(in the rows, 128 means zero)
The rows of Z fall into several groups, which share some directions, and each row is roughly a mix of its group's hidden directions.
Z (152 x 11):
[[144 140 111 166 137  75 127 143 156 109 119]
 [ 84 139 124 148  94 125 144 135  93 102 102]
 [ 90  99 106 141  95  94 128 151 119 150 118]
 [105 119  79 107 104 113 111 129  99 119 159]
 [104 156 167 120 172 123 106 143 141 132 103]
 [ 98 111 134 143 102  89 105 163 138 158 122]
 [142 163 147 167 120 166 133 125 145 109 160]
 [139 179 132 117 101 131 113 151 167 149 113]
 [118 140 113 143  64 128 107 105 151 137 120]
 [116  93 174 154 153 117 108 139 135 147 151]
 [165 143 139 151 103 159 123 160 138  92 140]
 [108 122 116 137  96 128 176 109  98 115  95]
 [ 95  96 144 141 131 160 116 168 100 134 112]
 [114 159 118 121 150 107 128  87 117 144 175]
 [100 118 119  86 166 122 130 139 105 130  89]
 [116 149 176 107 148 172 117 121 136 138 108]
 [135 109  93 120 169 108 109 153 119 135 168]
 [146  98 167 129 130 127 104 133  95 155 164]
 [164 170 117 146 119 112 118 113 153  91 147]
 [ 87 127 109 149 126 113 125 101  93 162 103]
 [120 134 137 120 120 138 123 125 156  56 127]
 [111 138 109 163 169 128 117  98 170 125 138]
 [103 129  89 175 157 154 138 121 114 124 116]
 [153 142 139  77 110  84 123 140 106 125 126]
 [138 102 127 102  82 139  82 119 135 113 113]
 [ 81 127  86 142 128 115  98 118 126  95 122]
 [137  92 146 123 127 170 106  91 152 144 143]
 [102 150  94 141 145 137 150 129 128 172  93]
 [163 148 126 124 113 141  98 170 141 114  91]
 [144 132 105 141 108 127 139  83 122 113 179]
 [149 136 135 118  90 124 179 131 100 138  99]
 [135  77 142 106 117 124  79 123 106 119 130]
 [149 125 183 107 130 170 129 136 103 120 127]
 [143 115 117 146 133 112 113 171 150  76 137]
 [ 96 121  93 159 137 137 134  86 129 149 100]
 [144  87 139  86 144 112 130 115 162 138 103]
 [ 96 136 140 141 108 115  77 141 141  94 148]
 [ 94 119 140 142 118 146  86 160  88 127 121]
 [134 174 108 117 155 121 152 147 153  93 140]
 [146 115  99  88 117  87 163 129 144 140 121]
 [184 132 154 125 125 144 106 144 142  93 114]
 [116  83 122 129  81 140 122 129  89 112 116]
 [152  88 148 132  84 134 112 159 134 111 146]
 [149  98 122 111 102 155 139 123 133  91 170]
 [ 99 162  89 134 169 133 124 136 160 117 132]
 [141 155  98 108 147 104 112 135 117 136  75]
 [125 123  80 134 100 113 146 103 112 170 119]
 [175 119 155 146 124 117 117  92 167 134 133]
 [115  93 157 105 126 124 105 141 110  77 133]
 [127 101 141 163 108 131 123  88 146 162 101]
 [134 118 154 107 134 126 154 144 136  64 138]
 [120 155 134 106 112 127 163 154  95 103 165]
 [116 187 137 107 143 108 108 119 100 141 114]
 [112 145 104 171 153  96 123 151 158 139 111]
 [134 150 112 161 158 121 120 143 136 106 182]
 [118 151  98 118 140 127 128 146 171 142  81]
 [106 141 111 159 131 150 134 139 141 177  92]
 [192 117 132 104 129 100 122 123 133 106 110]
 [138 101 150 153 105 142 115 140 139  76 105]
 [119 173 108 101 144 139 131 176 124 122 149]
 [117 113 169  95 114 169 113 131 109 117 101]
 [ 88 132 116 151  80 123  90 117 127 114 133]
 [142  93 139 112 113 111 120 108 184 152 128]
 [147  96 128 149 140 118 105  68 136 116 135]
 [146  96  96 125 156 138 108 151 138 168 153]
 [121 117 158 164 155 124 118 131 154 178 133]
 [110  82 145 153 109 129 114  88 112 105 140]
 [153 105 134 132 107 128 138  83  79 124 144]
 [113 125 141 115 142  72 110 103 165 114 121]
 [103 129 145 150 121 173  85 106 146 132 109]
 [131 154 110  93 141 109 145  87 146 161 145]
 [146 101 117 147 138 119 111  71 148 141 102]
 [107 159 144 157 151 166 130 118 138 168 116]
 [112 127 137 135  69 119 133 140  99 103 156]
 [133 136 140  71 108 114 165 148 148 127 144]
 [119 114  90 149 116 163  95 158 138 155 128]
 [150 133 162 129  93 135 116 159 173 147 124]
 [169 117 110 114 121 171 158 117 159 137 113]
 [156 114 122  95 109 141 146 162  90 157 124]
 [ 86 144 103 130 135 152 125 103 113 171 149]
 [168  76 146 116 135 129 136 113 160 110 128]
 [151 149 168 119 178 144 137 103 123 140 116]
 [106 181 155 151 120 136  96 115 117 110 115]
 [ 94 134 118 158 106 162 118 110 107 152  93]
 [ 98 159 140 100 116 149 133 158 166 152 120]
 [140 160 108 120 142 122 140 106 170 110  85]
 [109 128 112 173 150 134 140  88 135 166 118]
 [145 106 134 180 113 130 128 145 151  90 108]
 [132  99 181 119 146 102 126 136 133  96 104]
 [130 156 140 108 109 138 149 181 109 160 126]
 [102 132 103 131 108 129 150 107 135  69 112]
 [133  99 110 174  85 123 127 140 104 108 114]
 [ 99 164 124 163 134 133 126  99 138 167 104]
 [174 119 130 122 111 162 158 124 105 138 163]
 [ 95 115 157 136 144 176 107 159 111 123 124]
 [ 89 116  94 167  99 143 114 133 105 139 116]
 [162 140 174 102 112 144 111 152 153 109 129]
 [146 134 112  73 139 108 152 118 124 164 148]
 [167 115 177 104 136 119 128 101 142 109 146]
 [139 136 134  82 118 134 115 181  98 135 138]
 [ 87 158 111 131 151 116 109 119  94 153 104]
 [168 116 145 147 121 130 114  79 120 134 164]
 [139 124 111 174 111 169 135 132 169 122 116]
 [175 166 118 135  89 126 138 102 134 132 109]
 [134  81 146 131 101 120 125  93  95 101 129]
 [150  98 127 150 151 115 129  74 107 151 124]
 [105 128 146 177 136 163 104 138 140  96 128]
 [ 71 141 129 150 110 104 113 117 107 109 105]
 [161 158 159  80 148 136 132 114 134 123 149]
 [154 118 103 109 170 159 151  97 142 115 118]
 [125  84 157 153 114 133  98 104 126 163 126]
 [141 104 153  96 119 131 130  92 125  86 159]
 [149 126 149 108 166 125 164  89 138 106 145]
 [132 132 167 125 169 109 131 101 159 102 149]
 [105 127 102 128 125 118 163 142  76 110 154]
 [141 141 122 117 170 109 162 166  96 114 131]
 [123 125 173  87 152 156 139 111 113 153 134]
 [114 168 117 104 121 144 137 183 124 149 126]
 [169  98 156 126  95 136 110 145 162 117 134]
 [123  79 135 135  91 129 114  90 111 123 104]
 [ 90 110 149 139  92 100  97 100 126 136 140]
 [110 158 162 149  93 114 121 128  87 149 130]
 [146 142 130 111 121  87 174 158 114 104 133]
 [161 167 101 138 122 106 148  97 132 148 154]
 [119 135 148 143  80 124  90 154 103 133 151]
 [ 96 137 127 153 122 123 134 156 110 164  81]
 [133 118 140 151 112 124  78 143  78 115 126]
 [135 188 139 146 113 115 103 126 138 158 109]
 [ 87 136 123 165 125 178 121 155 136 133 128]
 [127 159 120 171 128 137 157  88 150 122 149]
 [171  96 150 135 137 105 109  91 153 124 121]
 [142  88 111 107 134 113 142 114 176 148 103]
 [144 136 146 168 102 130 165  84 133 126 140]
 [152 136 133 112 145 127 122 153 187  98 117]
 [120 142 110 170 160 130 132  83 153 130 146]
 [147 117 108 122  91  95 113 134 107  80 138]
 [133 143 141 122 158 116 160 170 108 170 120]
 [ 94 137 132 157 102 129  95 132 139 164  94]
 [113 164 122 140 126  78 138 145 112 153  97]
 [169 122 144 134 106 113 120 134 125  68 136]
 [125 113 113 120 120 131 101 122 134  77 178]
 [106 115 164 131 155 172 144 128 119  99 152]
 [106 166 148 142 115 116 106 113  87 102 151]
 [137 127 130 111  96  81  90 122 127 163 116]
 [120  80 123 129  99 107 105 149  87 127 134]
 [101 154 140 125 166 115 121  94  84 132 130]
 [103 158 114  86 136  92 150 116 123 158 123]
 [117 120 109  96 110 113 135 139 128 167  77]
 [130  73 123  91 154 117 137 134 113 113 103]
 [132 129  71 136 110 121 114 127 157 165 112]
 [136 156 146 130 170 117 150 170 130 155 148]
 [131 133 102 143  98 135 127 179  90 103 129]]

Here is one row from each group, named. Which group is each of the other rows in?
[124 113 137  86 134 180 141 134 149 156 114] -> <41>
[146 159 119 102 163 110 158 169 127 136 114] -> <25>
[ 79 104 126 154 117 125 109 156 106 155 114] -> <129>
[141  79 109 119  88 105 114 157 130 137 116] -> <46>

[134 158 118 137 115 171  98  97 157 105 121] -> <129>
[141  93 119 115 116 165 149 156 136  88 147] -> <129>
[130  98  96 132 100 156 138 118 158 159  99] -> <129>
[111 110 173 118 120  89 104 103 144 115 151] -> <129>
[152 140  95 111 120 144 150  93 153 139 167] -> <41>
[167  96 117 134  90 109 138 157 107 107 116] -> <41>
[140 101 117  97 110 110 101 167 120 131  88] -> <46>
[117  93 108  89 111 133 112 145 155  89 119] -> <41>
[105 116 138  73 110 112 159 145 144 145 143] -> <46>
[122 133 133  98  81 131 153 159 105  99 112] -> <25>
[156  95 119 122  98  85 132 135 124  88 122] -> <41>
[ 97 107 129 186 127 123 122 106 111 110 151] -> <41>
[116 115 161 129 106  87  90 130 141 145 158] -> <129>
[118 147 133 134 170 103 105 158 157 141  96] -> <129>
